0: Array([ 8,  1, 10,  4, 10,  9,  4,  8,  9,  8, 10,  7,  7, 10, 10, 11,  9, 10,  7,  6,  7,  7, 10,  7,  8, 13,  8,  8,  4,  6, 12,  5,  7,  6,  8,  6, 10,  8, 11,  9,  6,  9,  5,  6,  2,  9,  8,  9,  6, 12, 12,  8,  7,  6])
1: Array([ 8,  1, 10,  4,  9,  6,  4,  6,  6,  8, 11,  7,  4, 10, 10,  9,  9, 10,  7,  6,  6,  9, 10,  6,  7, 13,  7,  9,  4,  5, 12,  5,  6,  5,  8,  7, 10,  6, 11,  9,  6,  8,  5,  6,  2, 12,  7,  9,  5, 11, 13,  8,  7,  6])
2: Array([ 8,  1, 10,  3,  9,  7,  3,  6,  6,  7, 10,  6,  5, 10, 10, 10,  8, 10,  6,  6,  6,  7,  9,  6,  8, 13,  8,  9,  5,  6, 12,  5,  6,  5,  7,  5,  9,  7, 11, 10,  7, 10,  6,  6,  2, 10,  7,  9,  5, 12, 13,  8,  7,  6])
3: Array([ 3, 15, 15, 15,  1,  6, 15,  7,  5,  7,  4,  8, 15,  0,  0,  1, 11,  1,  8,  7, 14,  8,  2,  9, 11,  0,  6,  7, 15, 15,  1, 13, 14, 10,  7, 10,  1,  4,  0,  0, 11,  3, 12,  9, 15,  2,  9,  3, 11,  2,  5,  9,  7, 11])
4: Array([ 3, 15, 15, 15,  2,  6, 15,  7,  5,  7,  5,  9, 15,  0,  0,  1, 11,  1,  8,  8, 14,  8,  1,  8, 11,  0,  6,  7, 15, 15,  1, 13, 14, 10,  7, 11,  1,  4,  0,  0, 10,  3, 12,  9, 15,  1,  9,  3, 10,  1,  4,  9,  7, 11])
5: Array([10, 11,  0,  6, 10, 11,  6, 12, 12,  7,  4,  8,  7, 13, 11, 10,  0,  8, 11, 13,  3,  7, 10,  8,  4,  9,  8,  7,  1,  6,  7,  7,  4,  7,  7,  6,  8, 11, 11, 13,  6,  8,  8,  9,  9,  7,  6,  7,  9,  8,  2,  8, 10,  6])
6: Array([10, 11,  0,  6, 11, 11,  6, 13, 13,  8,  6,  9,  7, 13, 11, 10,  0,  8, 10, 13,  3,  7,  9,  8,  4,  8,  8,  8,  2,  6,  7,  7,  4,  8,  7,  7,  9, 12, 11, 13,  7,  9,  8,  9,  9,  7,  6,  7,  9,  8,  2,  8, 10,  6])
7: Array([10, 11,  0,  5, 11, 12,  6, 13, 12,  8,  4,  8,  7, 14, 11, 10,  0,  7, 11, 13,  3,  6, 10,  7,  4,  9,  9,  8,  1,  6,  7,  8,  4,  8,  7,  6,  8, 11, 10, 13,  7,  8,  9, 10,  8,  8,  6,  7,  9,  8,  3,  8, 10,  7])
8: Array([10, 11,  0,  5, 10, 11,  6, 12, 12,  8,  5,  8,  7, 13, 10, 10,  1,  7, 11, 12,  3,  6, 10,  8,  4,  9,  9,  7,  1,  6,  6,  7,  4,  8,  7,  6,  8, 10, 10, 13,  7,  8,  8,  9,  8,  8,  6,  8,  9,  9,  4,  8, 10,  7])
9: Array([ 8,  1, 10,  3,  9,  6,  4,  5,  6,  7, 10,  6,  3,  9, 10,  9, 10, 10,  7,  6,  5,  8,  9,  6,  7, 13,  7,  9,  4,  5, 12,  5,  6,  5,  8,  7, 10,  6, 11,  9,  7,  9,  5,  6,  2, 13,  8,  9,  5, 12, 13,  8,  7,  7])
10: Array([ 3, 15, 15, 15,  2,  5, 15,  7,  6,  8,  5,  9, 15,  0,  0,  1, 11,  1,  8,  7, 14,  8,  1,  9, 12,  0,  7,  7, 15, 15,  1, 13, 13, 10,  7, 11,  1,  4,  0,  0, 10,  3, 11,  9, 15,  1,  9,  3, 11,  1,  5,  9,  7, 11])
11: Array([ 7,  1, 10,  3,  9,  6,  4,  5,  6,  7, 10,  6,  3,  9, 10,  9,  9, 10,  6,  5,  5,  8,  9,  6,  7, 13,  8,  9,  5,  5, 12,  5,  6,  5,  8,  7, 10,  6, 11, 10,  7,  9,  5,  6,  2, 13,  8,  9,  6, 12, 13,  8,  6,  6])
12: Array([ 3, 15, 15, 15,  2,  6, 15,  7,  5,  7,  4,  8, 15,  0,  0,  0, 11,  1,  8,  7, 14,  8,  2,  9, 12,  0,  6,  7, 15, 15,  1, 13, 13, 10,  7, 11,  1,  4,  0,  0, 10,  3, 11,  9, 15,  1,  9,  3, 10,  1,  5,  9,  7, 12])
13: Array([11, 12,  0,  6, 11, 10,  6, 12, 13,  8,  6,  9,  8, 13, 12, 10,  0,  7,  9, 12,  3,  7,  8,  7,  4,  8,  8,  7,  1,  5,  7,  7,  4,  8,  7,  6,  8, 11, 10, 13,  7,  9,  8,  9,  9,  8,  6,  7,  9,  8,  2,  8, 10,  7])
14: Array([ 3, 15, 15, 15,  2,  5, 15,  8,  6,  8,  5,  8, 15,  0,  0,  0, 10,  1,  8,  7, 14,  8,  1,  9, 11,  0,  6,  6, 15, 15,  1, 14, 14, 11,  7, 11,  1,  4,  0,  0, 10,  2, 12, 10, 15,  3, 10,  4, 11,  2,  5,  9,  7, 11])
15: Array([ 8,  1,  9,  3,  9,  7,  4,  6,  6,  7, 11,  6,  3, 10, 11, 10, 10, 10,  7,  6,  5,  8, 10,  5,  7, 12,  7,  9,  5,  6, 13,  5,  6,  5,  7,  7, 10,  6, 11,  9,  6,  9,  5,  6,  2, 13,  8,  9,  5, 12, 13,  8,  7,  6])
16: Array([ 9,  0, 10,  4, 10,  9,  4,  7,  9,  8, 10,  6,  6, 10, 10, 10, 10, 10,  6,  6,  7,  6, 10,  8,  8, 13,  8,  9,  5,  6, 12,  5,  6,  5,  8,  6, 10,  9, 11, 10,  6,  9,  6,  6,  3,  7,  8,  9,  5,  9, 13,  8,  8,  7])
17: Array([ 8,  0, 10,  3, 10,  7,  4,  7,  7,  8, 10,  7,  6, 10, 10, 10,  8, 10,  6,  6,  6,  7,  9,  6,  8, 13,  8,  8,  4,  5, 12,  5,  7,  6,  8,  6, 10,  8, 11, 10,  7,  9,  6,  6,  3, 11,  8,  9,  5, 12, 13,  8,  7,  6])
18: Array([ 8,  1, 10,  3,  9,  6,  4,  6,  6,  7, 11,  6,  4,  9, 10, 10,  9, 10,  6,  6,  6,  8, 10,  6,  7, 13,  7,  8,  5,  5, 13,  5,  6,  5,  8,  7, 10,  7, 12, 10,  7,  9,  5,  7,  3, 13,  8,  9,  5, 12, 13,  8,  7,  7])
19: Array([10, 13,  1,  6,  9,  8,  4,  7,  7,  7,  6,  8,  8, 11, 11, 10,  5, 11,  7,  7,  7,  8, 10,  9,  6,  8,  9,  5,  5,  5,  2,  5,  5, 10,  8,  8,  9, 11, 12, 12,  8,  9,  8,  7, 10,  5,  6,  9,  9,  5,  0,  3,  7,  7])
20: Array([ 7,  1, 10,  3,  9,  6,  4,  5,  5,  7, 10,  6,  3,  9, 10,  9,  9, 10,  7,  6,  6,  9,  9,  6,  7, 13,  7,  9,  5,  5, 13,  5,  6,  5,  8,  8, 10,  6, 11,  9,  7,  9,  5,  6,  3, 13,  8,  9,  5, 12, 13,  8,  6,  6])
21: Array([10, 13,  1,  5,  9,  8,  4,  8,  7,  7,  6,  8,  8,  9, 11,  9,  6, 10,  6,  5,  7,  7,  9,  9,  6,  7,  9,  5,  5,  5,  2,  4,  5, 10,  7,  8,  9,  9, 11, 11,  7,  9,  8,  7,  9,  4,  6,  9,  9,  4,  0,  3,  7,  8])
22: Array([ 7,  1, 10,  3,  8,  5,  3,  5,  6,  7, 11,  7,  3,  9, 10,  9,  9, 10,  6,  6,  5,  9, 10,  6,  7, 13,  7,  9,  5,  6, 13,  5,  6,  5,  8,  8, 10,  7, 11,  9,  6,  9,  5,  6,  2, 12,  7,  9,  5, 12, 13,  8,  6,  6])
23: Array([ 8,  1, 10,  3,  8,  6,  4,  5,  6,  7, 11,  6,  3,  9, 10,  9, 10, 10,  7,  6,  6,  9, 10,  6,  7, 13,  7,  9,  5,  5, 13,  6,  7,  5,  8,  7, 10,  6, 11,  9,  6,  9,  5,  6,  2, 12,  7,  9,  5, 11, 13,  8,  7,  6])
24: Array([ 8,  1, 10,  3,  9,  8,  4,  8,  8,  8, 10,  7,  6,  9, 10, 10,  8, 10,  6,  6,  6,  6,  9,  6,  8, 13,  8,  9,  5,  6, 13,  5,  7,  6,  8,  6, 10,  8, 11, 10,  7, 10,  6,  6,  2,  9,  8,  9,  5, 12, 13,  8,  7,  6])
25: Array([ 3, 15, 15, 15,  2,  6, 15,  7,  6,  7,  5,  9, 15,  0,  0,  0, 11,  1,  8,  7, 14,  8,  1,  8, 11,  0,  5,  6, 15, 14,  1, 13, 14, 11,  7, 11,  2,  4,  0,  0, 10,  3, 12, 10, 15,  2, 10,  3, 10,  1,  5,  9,  7, 11])
26: Array([ 8,  1, 10,  3,  9,  6,  4,  6,  6,  7, 10,  6,  3, 10, 11, 10,  9, 10,  6,  5,  5,  9,  9,  6,  7, 13,  7,  8,  4,  5, 12,  4,  6,  4,  7,  7, 10,  7, 11,  9,  6,  9,  4,  6,  2, 13,  8,  9,  5, 12, 13,  8,  7,  7])
27: Array([ 8,  0,  9,  3,  9,  8,  4,  6,  8,  8, 10,  7,  5, 10, 10,  9,  9,  9,  6,  7,  7,  7, 10,  8,  8, 13,  7,  8,  5,  6, 12,  6,  6,  4,  8,  6, 10,  7, 11,  9,  6,  9,  5,  6,  2,  9,  8,  9,  5,  9, 13,  8,  7,  6])
28: Array([ 9, 13,  1,  5,  8,  8,  4,  8,  8,  7,  6,  8,  8, 10, 10,  9,  4, 11,  7,  7,  8,  8, 10,  9,  6,  7,  8,  5,  6,  6,  3,  5,  5, 10,  7,  7,  9, 10, 12, 12,  8,  9,  8,  7, 10,  5,  5,  8,  9,  5,  0,  4,  7,  7])
29: Array([ 9,  5,  3,  4,  9, 10,  5, 10, 11,  9,  7,  7,  6, 11, 11, 11,  8, 10,  9, 10,  5,  5, 10,  7,  6, 12,  8,  8,  2,  6,  9,  6,  5,  7,  7,  5, 10,  9, 11, 11,  6,  9,  7,  8,  5,  8,  8,  9,  7, 11, 10,  8,  8,  6])
30: Array([10,  8,  1,  4, 10, 10,  6, 10, 11,  8,  6,  7,  6, 11, 11, 10,  6, 10,  9, 10,  5,  5, 10,  7,  5, 11,  8,  7,  1,  5,  8,  7,  5,  7,  7,  4,  9,  9, 11, 12,  6,  8,  7,  8,  6,  8,  6,  8,  7, 10,  7,  7,  9,  6])
31: Array([ 2, 15, 14, 15,  1,  5, 15,  7,  5,  8,  5,  9, 15,  0,  0,  0, 11,  2,  8,  8, 14,  8,  1,  8, 11,  0,  6,  7, 15, 14,  1, 13, 14, 10,  7, 11,  1,  4,  0,  0, 11,  4, 12, 10, 15,  2, 10,  3, 10,  1,  5,  9,  7, 11])
32: Array([ 7,  0, 10,  3,  9,  6,  4,  5,  6,  7, 11,  6,  3, 10, 10,  9, 10, 10,  7,  6,  5,  8,  9,  6,  7, 13,  7,  8,  5,  5, 13,  5,  6,  5,  7,  7, 10,  6, 11, 10,  7,  9,  5,  6,  3, 13,  7,  9,  5, 11, 13,  8,  7,  6])
33: Array([ 3, 15, 15, 15,  2,  6, 15,  7,  5,  7,  4,  8, 15,  0,  0,  1, 11,  2,  8,  8, 15,  9,  2,  9, 12,  0,  6,  7, 15, 15,  1, 13, 13, 10,  7, 10,  0,  3,  0,  0, 10,  2, 11,  9, 15,  2, 10,  3, 10,  1,  4,  9,  7, 11])
34: Array([ 8,  0, 10,  3,  8,  7,  4,  6,  7,  7, 11,  7,  4, 10, 10,  9, 10, 10,  7,  6,  5,  8, 10,  6,  7, 13,  7,  9,  5,  6, 12,  5,  6,  5,  8,  7, 10,  7, 11, 10,  7, 10,  5,  7,  3, 12,  8,  9,  5, 10, 13,  8,  7,  7])
35: Array([10, 11,  0,  5, 10, 10,  5, 11, 12,  7,  5,  8,  7, 12, 12, 10,  0,  8,  8, 10,  4,  8,  8,  8,  5,  8,  8,  6,  3,  5,  6,  7,  4,  8,  6,  5,  8, 11, 11, 12,  7,  9,  7,  8,  9,  7,  6,  7,  9,  7,  1,  6,  9,  7])
36: Array([11, 12,  0,  5, 10, 10,  6, 12, 12,  7,  5,  8,  7, 13, 11,  9,  0,  7, 10, 12,  3,  7,  9,  8,  5,  9,  9,  7,  1,  6,  7,  7,  4,  8,  6,  6,  8, 12, 11, 14,  7,  9,  8,  9,  9,  8,  6,  7,  9,  8,  2,  8, 10,  7])
37: Array([ 7,  1, 10,  3,  9,  6,  3,  5,  5,  7, 10,  7,  3, 10, 10,  9, 10, 10,  7,  6,  5,  9,  9,  5,  7, 13,  7,  9,  5,  6, 13,  5,  7,  5,  8,  7, 10,  6, 11,  9,  6,  9,  5,  6,  3, 13,  8,  9,  5, 12, 13,  8,  6,  6])
38: Array([ 2, 15, 14, 15,  1,  5, 15,  7,  6,  8,  5,  9, 15,  0,  0,  1, 11,  1,  8,  7, 14,  8,  2,  9, 12,  0,  6,  7, 15, 15,  1, 13, 14, 11,  7, 11,  1,  4,  0,  0, 11,  3, 12, 10, 15,  2, 10,  3, 11,  1,  5,  9,  7, 11])
39: Array([ 8,  1, 10,  3,  9,  6,  4,  6,  6,  7, 11,  6,  3, 10, 10,  9, 10, 10,  7,  7,  5,  8,  9,  5,  7, 13,  7,  8,  5,  5, 13,  5,  6,  4,  7,  7, 10,  6, 12, 10,  7,  9,  5,  7,  3, 13,  7,  9,  5, 11, 13,  8,  6,  6])

Array([ 9, 12,  1,  6,  9,  9,  5,  8,  8,  7,  6,  8,  7, 10, 10,  9,  3, 10,  7,  8,  7,  8, 10,  9,  6,  8,  9,  6,  6,  6,  3,  5,  5, 10,  7,  7,  9, 10, 11, 12,  7,  9,  8,  7, 10,  6,  6,  9,  9,  6,  0,  4,  7,  7]) 28 19 21 35 36
Array([ 8,  0, 10,  3,  8,  6,  4,  4,  6,  7, 10,  7,  3, 10, 10,  9, 11, 10,  7,  6,  5,  8, 10,  6,  7, 13,  7,  8,  5,  5, 13,  6,  7,  5,  8,  7, 10,  7, 11,  9,  6,  8,  4,  6,  2, 12,  7,  9,  5, 11, 13,  8,  7,  6]) 23 32 9 37 22
Array([11, 12,  0,  5, 10, 11,  6, 12, 12,  8,  4,  8,  7, 13, 10,  9,  0,  7, 12, 13,  3,  6, 10,  8,  4,  9,  9,  8,  1,  6,  7,  8,  4,  8,  7,  6,  8, 11, 10, 13,  7,  8,  9, 10,  9,  8,  6,  7,  9,  8,  3,  8, 10,  7]) 7 8 5 36 6
Array([ 9, 10,  3,  5,  9,  8,  4,  7,  8,  8,  8,  7,  8, 10, 10,  9,  5,  9,  6,  6,  7,  6,  9,  9,  6, 10,  9,  6,  6,  5,  4,  5,  6,  9,  7,  7,  8,  9, 11, 11,  7,  8,  8,  7,  7,  5,  7,  9,  8,  5,  2,  4,  7,  7]) 21 28 19 35 30
Array([ 9,  9, 12, 10,  7,  9, 10,  8,  7,  7,  6,  6,  8, 11,  5,  7,  9,  4,  8,  8, 10,  7,  7,  8,  9,  4, 10,  7, 11,  6,  5, 11,  7,  8,  8,  9,  3,  6,  8,  3,  9,  8,  8,  8, 11,  6,  5,  8,  8,  7,  8,  8,  8,  9]) 28 21 19 30 29
Array([ 9,  0, 10,  3,  9,  8,  5,  7,  9,  8, 10,  6,  5, 10, 10,  9,  9,  9,  7,  6,  7,  7,  9,  8,  8, 13,  8,  9,  5,  6, 12,  6,  7,  5,  8,  6, 10,  8, 11,  9,  6,  9,  6,  6,  3,  9,  8, 10,  5,  9, 13,  8,  8,  6]) 27 16 24 0 17
Array([ 9,  1, 10,  3, 10,  9,  4,  8,  9,  8,  9,  6,  7, 10, 11, 11,  9, 10,  6,  6,  7,  6,  9,  7,  8, 13,  8,  8,  4,  5, 11,  5,  7,  6,  8,  5, 10,  9, 11,  9,  6,  9,  6,  6,  2,  8,  8,  9,  6, 11, 11,  7,  7,  6]) 0 16 24 17 27
Array([ 8,  4,  8,  4,  9,  9,  4,  8,  8,  8,  8,  6,  7, 11,  9,  9,  8,  9,  8,  8,  8,  6, 11,  8,  8, 10,  8,  7,  5,  6,  9,  6,  7,  7,  9,  7,  7,  7, 10,  8,  7,  9,  7,  7,  6,  8,  7,  9,  7,  9, 10,  7,  8,  6]) 0 16 27 29 24
Array([ 9,  2,  9,  4, 10,  9,  4,  9, 10,  8,  9,  7,  7,  9, 10, 10,  9, 10,  6,  6,  7,  6, 10,  8,  9, 13,  8,  8,  4,  6, 11,  5,  7,  7,  8,  6, 11,  8, 11,  9,  6,  9,  6,  6,  3,  8,  8,  9,  6, 11, 10,  7,  8,  7]) 0 16 24 17 27
Array([ 9,  7,  9,  6,  8,  8,  6,  8,  7,  8,  8,  6,  8, 11,  8,  8,  9,  7,  8,  8,  9,  6,  9,  8,  8,  7,  9,  6,  8,  6,  6,  8,  7,  8,  8,  8,  5,  7, 10,  6,  9,  8,  8,  7,  9,  6,  6,  9,  7,  8,  7,  7,  8,  7]) 29 28 30 21 16
Array([10, 13,  1,  6, 10,  8,  4,  8,  7,  7,  6,  8,  8,  9, 11,  9,  6, 10,  6,  6,  7,  6,  9,  9,  6,  8,  9,  6,  6,  6,  2,  5,  6, 10,  7,  8,  9,  9, 11, 11,  8,  9,  8,  6,  8,  5,  6,  9,  9,  5,  0,  3,  8,  8]) 21 19 28 35 30
Array([ 8,  0,  9,  3,  9,  8,  4,  8,  8,  8, 10,  6,  6,  9, 10, 10,  8, 10,  6,  6,  6,  7,  9,  6,  8, 13,  8,  9,  5,  6, 12,  5,  7,  6,  8,  6, 10,  8, 11,  9,  7, 10,  6,  6,  2,  9,  8,  9,  5, 11, 12,  8,  7,  6]) 24 17 0 2 27
Array([ 9,  0, 10,  3,  9,  8,  4,  7, 10,  8, 10,  6,  7, 10, 10, 10,  9,  9,  6,  6,  7,  6,  9,  8,  8, 13,  7,  8,  4,  5, 12,  6,  7,  6,  9,  6, 11,  9, 11, 10,  7,  9,  5,  6,  2,  6,  8,  9,  5,  8, 13,  8,  7,  6]) 16 27 0 24 17
Array([ 9,  0, 11,  4, 10,  8,  4,  7, 10,  8, 10,  6,  6, 10, 10, 10, 10, 10,  7,  7,  7,  6,  9,  7,  7, 13,  7,  8,  5,  6, 13,  6,  7,  5,  8,  6, 10,  8, 11,  9,  6,  9,  6,  6,  3,  8,  8,  9,  5,  9, 13,  8,  7,  6]) 16 27 0 24 17
Array([10,  9,  0,  5, 10, 10,  6, 11, 11,  8,  5,  8,  7, 12, 10,  9,  3,  9, 10, 11,  4,  6, 10,  7,  4, 10,  8,  7,  2,  6,  7,  7,  5,  8,  7,  5,  8, 10, 11, 12,  7,  9,  8,  9,  8,  8,  7,  8,  8, 10,  5,  7, 10,  7]) 8 30 5 7 36
Array([ 9,  0, 10,  3, 10,  9,  5,  8, 10,  8, 10,  6,  6, 10, 10, 10,  9, 10,  7,  6,  7,  6,  9,  8,  7, 13,  8,  9,  5,  6, 12,  6,  6,  5,  8,  5, 10,  8, 11, 10,  7,  9,  6,  6,  3,  7,  8,  9,  5,  9, 13,  8,  7,  6]) 16 27 0 24 17
Array([10, 12,  0,  6, 10, 10,  5, 10, 11,  7,  5,  8,  7, 11, 12, 10,  2,  9,  8,  9,  5,  7,  8,  8,  5,  8,  8,  7,  4,  6,  5,  6,  5,  9,  7,  7,  9, 11, 11, 12,  7,  9,  8,  8, 10,  7,  6,  8, 10,  7,  0,  5,  8,  7]) 35 13 36 6 28
Array([ 9, 12,  2,  5,  9,  8,  4,  7,  7,  6,  6,  8,  8, 10, 11,  9,  7, 10,  6,  6,  7,  7,  9,  9,  6,  8,  8,  5,  5,  5,  2,  4,  6,  9,  7,  7,  9,  9, 11, 12,  8, 10,  8,  7,  8,  5,  5,  8,  8,  5,  0,  4,  7,  7]) 21 19 28 35 30
Array([ 8,  0, 10,  3,  9,  7,  4,  6,  8,  7, 10,  6,  4, 10, 10,  9, 10, 10,  7,  6,  6,  7,  9,  6,  7, 13,  7,  8,  5,  5, 12,  6,  6,  5,  8,  7, 11,  8, 11, 10,  7,  9,  6,  6,  3, 10,  7,  9,  5, 10, 14,  8,  7,  6]) 34 27 17 32 23
Array([10, 12,  0,  5, 10, 10,  6, 10, 10,  7,  5,  8,  7, 11, 11,  9,  2, 10,  8,  9,  6,  8,  8,  9,  6,  8,  9,  6,  4,  6,  4,  6,  5,  9,  7,  7,  9, 11, 11, 12,  8,  9,  8,  7,  9,  6,  6,  9, 10,  7,  1,  5,  8,  7]) 35 28 19 21 36
Array([ 9,  8,  4,  4,  9,  9,  4,  8,  8,  8,  8,  8,  8, 10, 12, 10,  8, 11,  6,  6,  7,  6,  9,  8,  8,  9,  8,  6,  4,  5,  4,  4,  6,  9,  8,  7, 11,  9, 11, 10,  7, 10,  7,  7,  6,  6,  6,  9,  8,  8,  3,  5,  8,  7]) 21 19 28 30 29
Array([ 9,  5,  6,  4,  9,  9,  4,  7,  8,  8,  9,  6,  8, 10, 10, 10,  7, 10,  7,  6,  8,  6,  9,  9,  7, 12,  8,  7,  5,  5,  8,  5,  7,  7,  7,  6,  9,  9, 11, 11,  7,  9,  7,  7,  4,  6,  8,  9,  7,  7,  7,  5,  7,  6]) 29 16 0 27 30
Array([ 8,  3,  5,  3,  9,  9,  5,  9, 11,  9,  8,  6,  6, 11, 10, 10,  8, 10,  9,  9,  6,  6, 11,  8,  6, 12,  8,  8,  2,  6, 11,  6,  7,  7,  8,  5,  9,  8, 11, 10,  6,  8,  7,  8,  4,  9,  8,  9,  7, 11, 12,  8,  8,  5]) 29 0 24 16 27
Array([ 8,  1,  6,  3,  9,  9,  4,  8, 10,  9,  8,  7,  6, 11, 10, 10,  8, 10,  8,  8,  6,  5, 10,  7,  6, 12,  8,  8,  3,  6, 11,  6,  6,  6,  8,  5,  9,  9, 12, 10,  6,  8,  6,  7,  3,  8,  8,  9,  6, 11, 12,  8,  8,  5]) 0 29 16 24 27
Array([ 8,  5,  6,  4, 10,  9,  4,  8,  9,  7,  8,  7,  8, 10, 11, 10,  8, 10,  6,  6,  7,  6,  9,  8,  8, 11,  8,  8,  5,  6,  7,  5,  6,  8,  7,  6, 10,  8, 11, 10,  7,  9,  7,  7,  5,  7,  7,  9,  8, 10,  6,  6,  8,  7]) 29 0 30 16 24
Array([ 8,  0,  9,  3,  9,  9,  4,  8,  9,  8,  9,  6,  6, 11, 10, 10,  9, 10,  8,  8,  7,  5, 10,  8,  7, 13,  8,  8,  4,  6, 12,  6,  6,  5,  8,  5,  9,  8, 11, 10,  6,  9,  6,  6,  2,  8,  8,  9,  6, 11, 13,  8,  7,  5]) 0 16 27 24 17
Array([11, 12,  0,  6, 10, 10,  5, 10, 11,  7,  5,  9,  7, 11, 12, 10,  1,  9,  8, 10,  5,  8,  8,  8,  5,  8,  8,  7,  3,  5,  5,  6,  4,  9,  7,  6,  9, 11, 11, 13,  8, 10,  8,  8,  9,  7,  5,  8, 10,  7,  1,  6,  9,  7]) 35 13 36 6 5
Array([ 9,  1,  8,  3,  9,  9,  4,  8, 10,  9,  9,  7,  7, 11, 10, 11,  9, 10,  8,  8,  6,  5, 10,  7,  7, 13,  8,  8,  3,  5, 11,  5,  6,  6,  8,  5,  9,  8, 11, 10,  6,  9,  7,  8,  3,  8,  8,  9,  6, 11, 13,  8,  8,  6]) 0 16 24 17 27
